The rows below come in pairs that one turn or mirror swaps. Which row does each named row swap with?
The rows were stretched afterwards, more along some directions than others.
j_345: .07	-.04	.19	.16	-.04	-.07	.00	.01	.02	-.13	-.13	.14	.04	.05	-.20	.10	-.02	.02	.06	.09	-.17	-.08	-.29	.08	.06
j_450: .11	.03	.08	.05	.05	-.06	.09	-.17	.01	.02	-.22	.15	-.01	.25	-.15	-.03	-.06	-.07	-.01	.14	-.11	-.03	-.09	-.14	.08
j_283: .14	-.14	.05	-.04	.09	-.04	.11	.00	.10	-.05	-.08	.13	-.04	.01	-.20	.16	-.03	-.07	-.05	.10	-.16	-.07	-.06	-.03	-.06
j_991: .16	.04	.05	.06	-.10	.07	-.03	-.16	-.04	-.12	-.07	.05	-.09	.07	-.21	.13	-.05	-.04	.04	.03	-.19	-.06	-.26	.09	.14
j_425: .28	-.12	.03	.13	-.02	.15	.18	-.17	.09	.05	-.02	.02	-.20	.02	-.05	.08	-.06	-.07	-.03	-.15	-.10	-.02	-.13	.09	.15
j_654: .24	-.05	.03	.04	-.01	.00	.06	-.05	.02	.00	-.01	-.03	-.19	.10	-.18	.12	-.23	-.09	.05	-.03	-.09	-.12	-.14	-.08	.08
j_487: .20	-.19	.05	.03	-.02	-.02	-.03	.04	.11	-.12	-.06	.04	-.09	-.08	-.17	.22	.00	.02	-.02	-.04	-.13	-.01	-.15	.03	-.01
j_755: .13	-.08	.13	.12	-.10	-.14	-.01	.00	-.08	.04	-.04	.10	-.13	.01	-.07	.07	-.18	.02	.02	-.23	-.10	-.10	-.11	.04	.14
j_816: .23	-.16	-.02	.03	-.05	.00	.10	-.18	-.02	.05	-.01	.03	-.07	.04	-.05	.06	.02	-.02	-.02	-.12	-.05	.06	-.16	.05	.13
j_120: .29	-.03	.08	.01	.10	-.09	.09	-.18	.09	-.05	.00	.09	-.10	.08	-.18	.11	-.07	.07	-.02	-.02	-.15	-.14	-.15	.01	.04
j_917: .23	.05	.07	-.02	.16	-.16	.03	-.28	.01	-.10	-.16	-.08	-.16	.14	-.21	.08	-.07	.07	-.07	-.18	-.18	-.20	-.17	-.11	.04
j_769: .18	-.09	.08	.13	.06	-.07	.12	-.15	.08	.04	-.07	.09	-.13	.10	-.15	.10	-.13	-.07	.06	-.14	-.10	-.18	-.12	.05	.14
j_21: .08	.04	.00	.04	.02	-.05	.13	-.09	-.03	-.05	-.09	.21	-.12	.02	-.15	.04	-.14	-.01	-.08	-.15	-.20	-.08	-.16	.10	.08
j_440: .17	-.24	.07	.01	-.02	-.06	.06	-.06	.01	-.04	-.06	-.03	-.11	.12	-.12	.12	-.11	-.06	.20	-.09	-.08	-.16	-.06	-.07	.10
j_901: .25	-.04	.14	.03	.13	-.19	-.03	-.16	.00	.01	-.11	-.05	-.03	.03	-.23	.14	.01	.04	-.06	-.14	-.08	-.07	-.30	-.10	.00
j_611: .30	-.13	-.02	-.06	-.06	.02	.11	-.10	-.01	.01	-.01	.06	-.22	.04	-.11	.04	-.20	-.05	.06	-.12	-.11	-.03	-.21	-.02	.13
j_786: .34	-.11	-.02	.10	-.08	-.17	-.05	-.13	-.03	.01	-.08	.01	-.06	.16	-.25	.03	-.02	.03	.08	-.14	-.03	-.11	-.14	-.13	.20
j_189: .15	-.12	.13	.06	.09	-.13	.02	-.13	-.02	-.10	-.07	.00	-.18	-.05	-.26	.04	-.18	.07	.08	-.17	-.13	-.07	-.17	.08	.09
j_570: .26	.04	.09	.13	-.12	.01	.11	-.19	.20	-.10	-.09	.06	-.24	.13	-.16	.11	-.06	-.01	.01	-.01	-.27	-.09	-.23	.05	.10
j_775: .06	-.18	.01	-.02	.05	-.05	-.03	-.07	-.15	-.03	-.03	-.04	.05	.07	-.15	.06	-.07	-.03	.12	-.01	-.03	-.03	-.05	-.07	.08
j_523: .23	.05	.07	.10	-.02	-.02	-.09	-.06	.02	-.11	.06	.03	-.13	-.05	-.15	.18	-.06	.00	.02	-.08	-.08	-.07	-.19	-.08	.08
j_601: .22	.07	.18	.09	.14	-.01	.00	-.09	.11	-.13	-.07	.10	-.17	.04	-.19	.05	-.15	-.02	.01	-.01	-.21	-.23	-.27	-.10	.05
j_812: .04	-.01	.14	.04	.08	-.13	-.01	-.11	-.09	.04	-.05	.02	-.06	.06	-.21	.08	-.13	.03	.05	-.10	-.19	-.09	-.26	.04	-.02
j_305: .03	-.13	.24	.07	.08	-.09	.15	-.15	-.03	-.08	-.20	.01	-.06	.02	-.20	.10	-.10	.06	.01	-.05	-.16	.06	-.19	.01	.15
j_620: .30	-.10	-.01	-.11	.05	-.14	.03	-.15	-.03	-.05	-.09	.00	-.21	.18	-.36	.02	-.15	.02	.02	-.10	-.20	-.10	-.05	-.10	.14
j_67: .30	.00	.03	-.02	.05	.08	-.05	-.14	-.11	-.15	-.02	.04	-.21	.15	-.20	.08	-.15	.05	-.02	-.09	-.16	-.15	-.16	-.03	.06
j_666: .04	.10	.03	.10	-.10	.00	.07	-.09	-.05	-.04	-.06	.08	-.13	.11	.01	-.04	-.12	-.05	-.06	-.09	-.14	-.10	-.05	.10	.07
j_82: .22	-.13	.09	-.06	.14	-.08	.09	-.04	.05	-.02	-.11	.21	-.12	.13	-.22	-.03	-.17	.07	-.09	-.02	-.20	.01	-.13	-.11	-.03
j_360: .20	-.07	.20	.08	.18	-.12	.09	-.14	.05	-.06	.06	.06	-.15	-.03	-.10	.17	-.11	.07	-.10	-.16	-.11	-.06	-.24	-.06	.01
j_154: .21	-.03	.05	.08	-.02	-.03	.04	-.16	.19	-.03	-.01	.07	-.18	.12	-.08	-.04	-.13	-.06	.05	.00	-.07	.00	-.10	-.06	.04
j_609: .23	-.16	-.04	.01	-.08	-.14	.03	-.05	-.10	-.01	-.07	.06	-.06	-.05	-.26	.13	-.11	.04	.04	-.18	-.13	.04	-.24	.07	.05
j_13: .28	-.08	.13	.04	-.05	.01	.08	-.16	.06	-.02	-.11	.10	-.06	.14	-.12	.14	.08	.03	-.08	.04	-.04	.01	-.12	.01	.06
j_881: .12	.06	.06	.05	.05	-.04	.11	-.12	-.02	.02	-.10	.10	-.12	.00	-.16	.06	-.24	-.03	-.01	-.16	-.24	-.08	-.18	.10	.07
j_165: .15	-.01	.01	.01	.06	-.06	.04	-.12	-.08	-.01	-.09	.08	.08	.24	-.18	.15	.09	-.05	-.05	.09	-.11	-.03	-.09	-.08	.06
j_294: .32	-.03	.11	.01	.05	-.13	.18	-.15	.06	.03	-.17	.09	-.17	.15	-.22	.04	-.19	-.08	.01	-.09	-.09	-.10	-.01	-.17	.14
j_445: .06	-.10	.08	.05	.08	-.11	.13	-.15	-.01	-.07	-.06	.05	-.08	.23	-.16	.02	-.07	-.04	-.01	.03	-.11	.11	-.03	-.08	.17
j_814: .23	-.04	.11	.01	.22	-.15	.06	-.24	-.14	-.09	-.17	.09	-.10	.02	-.26	.04	-.09	.09	-.14	-.15	-.18	-.07	-.24	-.07	.06
j_507: .15	.16	.13	.15	.03	-.13	.04	-.20	.06	-.01	-.13	.07	-.02	.03	-.14	.09	-.05	.01	-.17	-.02	-.24	-.02	-.26	.01	.03
j_784: .10	.02	.12	.07	.07	-.20	.16	-.28	.12	-.02	-.15	.03	-.04	.07	-.18	.04	.01	-.07	.00	.02	-.11	-.01	-.03	.06	.12
j_975: .06	-.15	.06	-.03	.07	-.11	.10	-.08	.07	-.01	-.13	.01	-.04	.06	-.15	.05	.03	-.02	-.01	.02	-.01	.04	-.03	-.05	.03
j_286: .14	-.13	.13	-.05	.07	-.02	.02	.02	.00	-.02	-.04	.18	-.09	-.10	-.15	.14	-.16	.00	-.09	-.11	-.19	-.09	-.24	.01	-.15
j_696: .27	-.05	.14	.12	-.03	-.08	-.02	-.07	.06	-.04	-.06	.09	-.12	-.10	-.13	.08	-.13	.05	.03	-.27	-.10	-.08	-.30	.00	-.02
j_217: .07	-.09	.08	.12	-.07	-.09	-.07	.04	.07	.04	.05	.03	-.03	.00	-.13	.18	-.04	-.01	.03	.08	-.06	.00	-.10	.01	-.08
j_265: .10	.02	.16	.12	.00	-.09	.03	-.19	.11	-.09	-.12	.00	-.06	.07	-.13	.17	.11	.03	.00	.05	-.20	-.10	-.11	.13	-.03
j_213: .24	-.01	.09	-.04	-.02	.02	.08	-.16	.03	-.12	-.18	.02	-.16	.20	-.13	.12	-.03	.09	-.05	-.08	-.25	-.12	-.16	.01	.07
j_449: .19	.04	.01	-.02	.07	-.13	.02	-.24	-.11	.00	-.09	.07	-.03	.19	-.21	-.10	-.12	.04	-.14	-.06	-.14	.03	-.05	-.10	.08
j_953: .22	.08	.13	-.07	.03	-.12	.03	-.18	.01	-.18	-.10	.13	-.24	.18	-.20	.01	-.29	.01	.01	.00	-.22	-.05	-.12	-.09	.07
j_245: .14	-.01	-.01	.09	-.11	-.10	.08	-.06	.05	.05	-.19	.05	.00	.18	-.22	.02	-.09	-.11	.11	.03	-.22	-.07	-.08	-.07	.16
j_364: .25	-.12	.17	.09	.06	-.19	.11	-.17	-.06	-.04	-.14	.05	-.09	.13	-.33	.12	-.14	.06	.06	-.11	-.11	-.01	-.16	-.16	.24
j_519: .18	.04	.09	.11	.18	-.21	.06	-.15	.03	-.04	-.09	.07	-.08	.02	-.25	.04	-.11	.00	-.12	-.06	-.09	-.15	-.09	-.16	.04
j_604: .07	-.01	-.02	.02	.07	-.16	.02	-.12	.00	.04	-.03	.10	-.05	.03	-.14	-.06	-.08	-.01	-.07	.02	-.01	-.03	.04	-.13	.06
j_863: .11	.07	.13	.03	-.09	-.24	-.06	-.11	.14	.02	-.05	.04	-.08	.08	-.21	.08	-.02	.07	-.05	.06	-.13	.06	-.11	-.02	.00
j_351: .27	.05	-.02	-.06	.10	.06	.11	-.23	.02	-.08	-.07	.05	-.21	.10	-.24	.01	-.20	-.10	-.10	-.05	-.23	-.08	-.18	-.03	-.01
j_300: .17	-.09	.06	-.03	-.08	-.07	-.08	-.13	-.01	-.02	-.07	-.10	-.14	.02	-.15	.04	-.07	.04	.03	.04	-.12	.01	-.10	.02	.01
j_302: .28	-.10	.01	.03	-.04	-.12	-.08	-.09	.05	.01	-.04	.13	.01	.16	-.26	.07	.04	.05	.03	.11	-.06	-.08	-.15	-.10	.09
j_362: .17	-.04	.00	.01	.06	-.20	.00	-.12	-.02	-.04	-.19	-.01	.06	.12	-.35	.06	.00	.03	.09	.16	-.16	-.12	-.12	-.05	.07
j_208: .25	.07	.06	.00	-.05	.05	-.07	-.14	-.02	-.12	-.09	.01	-.10	.08	-.22	.15	-.16	-.02	.06	.01	-.25	-.08	-.29	.03	.10
j_462: -.05	-.10	.09	.10	.00	-.12	.06	-.03	-.03	-.06	-.09	.09	-.09	.01	-.12	.09	-.11	.00	-.08	-.11	-.17	.09	-.16	-.01	.02

j_425 pairs with -> j_487
j_67 pairs with -> j_189
j_21 pairs with -> j_991

